In the rows, 128 means zero.
Where one turn sends some rows of the set: a few examples, then the rows asked:
tefan: [105 156 120 106 115 104 146 114 121 116  93 160 128  98 162 169 144 143
 120 108 122 126 147 125 139 153 182 170 159 122 172 111 167]
Kot: [136 103 111  95 125 108 123 126 138 135 123 117 128 153 123 121  99 136
 124 153 145 127 121  91 143  91 148 148 135 119 124 113 172]
Motu: [105 122 116 145 116 113 121  90 152 135 110 144 132 185 118 126 118 112
  87 140 138 121 130 122 117  87 115 164 126 121 152  97 152]
pako: [101 169 138 118 129  92 139  89 114  96  95 176 117  96 151 137 133 142
 117  93 123 153 147 109 157 126 125 183 150 119 172 131 153]
Tevet: [109 161 132 113 136  86 148  71 126 103  98 171 119  92 154 139 134 141
 116  79 138 131 146 112 151 130 123 186 139 118 174 135 159]
tagif: [ 91 164 145  94 128  97 133 108 105  91 130 165 104 107 140 138 148 148
 115 101  92 109 132  86 144 137 135 158 148 101 133 140 143]
rozov: [110 109 114 144 105 120 128 105 142 130 106 152 132 186 108 111 128 109
  86 142 142 120 128 121 133 103 113 166 121 113 146 106 149]
Zuku: [102 160 144  88 126  82 131  87 113  92 135 157 106 101 136 145 142 150
 113  88  99  97 132  84 138 131 127 165 135  99 137 136 154]
dod: [ 99 157 131 125  94 108 157 108 113 100 129 164 130 109 117 181 155 137
 104  94 102 107 151 119 152 133 168 142 125  88 149 111 141]
nane: [134  86 105 107 134 104 119 134 141 123 130 137 117 152 140 124 116 151
  98 139 156 121 119 113 145  94 150 125 116 117 111 101 143]
Kipir: [109 158 119 109 120 110 152 104 124 124  97 159 138  96 162 178 143 147
 114 107 132 120 152 122 145 157 177 167 143 124 170 108 168]
nisa: [119 102 104 138 119 115 107 109 152 125 107 152 124 176 137 138 127 132
  78 129 149 122 133 139 123  91 126 146 109 130 143  90 134]
tumib: [148  97 105 100 135 103 106 127 139 124 118 133 123 154 146 134 106 147
 107 135 160 135 126 108 140  87 144 143 121 144 123 104 151]
diri: [126  99 116 138 118 103 103 111 134 116 115 160 122 179 129 121 128 129
  74 129 148 132 119 119 132 102 109 156 106 131 132  94 137]
lon: [107 157 124 124  96  97 160 113 112 104 122 169 125 111 107 175 153 137
 112  80 101 107 152 118 148 138 160 146 134  87 152 114 141]
Ros: [102 169 138  85 125  89 132 104 106  99 127 164 107 103 128 144 144 157
 113  95  94  98 139  84 143 141 125 162 141 100 135 131 150]
kon: [118 141 106 133  99 114 121 105 160 112 120 131 127 169 115 129 122 137
  84 142 141 108 143 130 102  89 107 155 130 128 159  99 123]
Podek: [ 97 164 148  90 126 105 132  99 105  89 136 165 108 102 132 145 150 155
 110 100 101 103 132  81 150 136 128 161 132 101 130 132 149]
Bupa: [127 104 109 102 137 111 143 123 145 138 127 123 128 153 134 115 105 132
 118 151 159 114 124 103 144  88 158 139 142 116 120 118 161]
depag: [127 111 104 105 133 111 143 128 159 114 137 122 108 126 127 104 110 164
 114 150 169 115 115 111 129  97 139 137 144 106 134 103 146]
Geni: [ 94 156 130 130  97 102 152 114 115  97 124 165 122 113 120 175 153 131
 113  90  92 118 146 121 143 129 172 143 141  88 154 115 138]
sefo: [114 107 106 134 106 113 117  97 171 125 120 136 127 176 104 137 133 135
  86 126 147 118 121 130 116 108 107 148 110 127 155  96 139]
mepon: [107 148 128 118  85  89 149 103 116  99 125 156 127 109 112 175 151 135
 109  84  94 102 148 117 144 139 162 150 122  82 154 117 149]
kege: [105 175 132 113 133  84 144  80 119 104  98 175 117  90 143 143 129 151
 113  84 131 139 151 110 153 123 119 182 146 114 171 119 159]
Sis: [118 144 114 104 110  97 157 106 125 121  93 158 135  95 154 166 146 141
 118  96 131 110 151 128 145 164 177 171 141 113 173 120 168]
sef: [133 100 108 100 133  88 133 116 160 129 142 114 128 145 128 120 108 158
 107 141 159 121 114 101 141 108 135 123 123 123 122 114 149]
nesu: [161 121 102 109 111  97 132 137 137 125 134 112 138 149 120 134  99 148
 121 144 152 132 128  89 125 113 142 143 140 141 134 114 145]
rom: [112 159 115 104 121  99 158 109 122 125  97 166 129  95 154 169 145 147
 116  96 133 109 148 124 139 159 175 170 156 117 167 106 168]
vedop: [126 112 111 160 108 108 137 113 146 120 121 153 126 166 110 109 127 133
  88 135 158 134 109 113 115 136 106 165 129 121 156  94 140]
Ked: [149 100 104  85 115 103 128 125 155 121 129 115 128 146 120 131 115 149
 115 139 175 122 117 110 142  99 145 144 129 141 133 108 157]
bef: [105 169 138 115 137 102 139  78 118 102 100 175 120  93 149 146 131 150
 115  90 133 148 146 103 159 129 118 184 135 123 169 126 160]
nif: [122 116 115 134 104  92 128  94 154 118 119 143 137 176 119 116 131 127
  71 136 165 122 121 127 131 113 100 160 115 138 148 100 138]

nisa turns into nane
Ros turns into kege
sefo turns into sef
Now these:
Tevet turns into Sis
tefan turns into Geni
bef turns into Kipir
Motu turns into Bupa
vedop turns into nesu

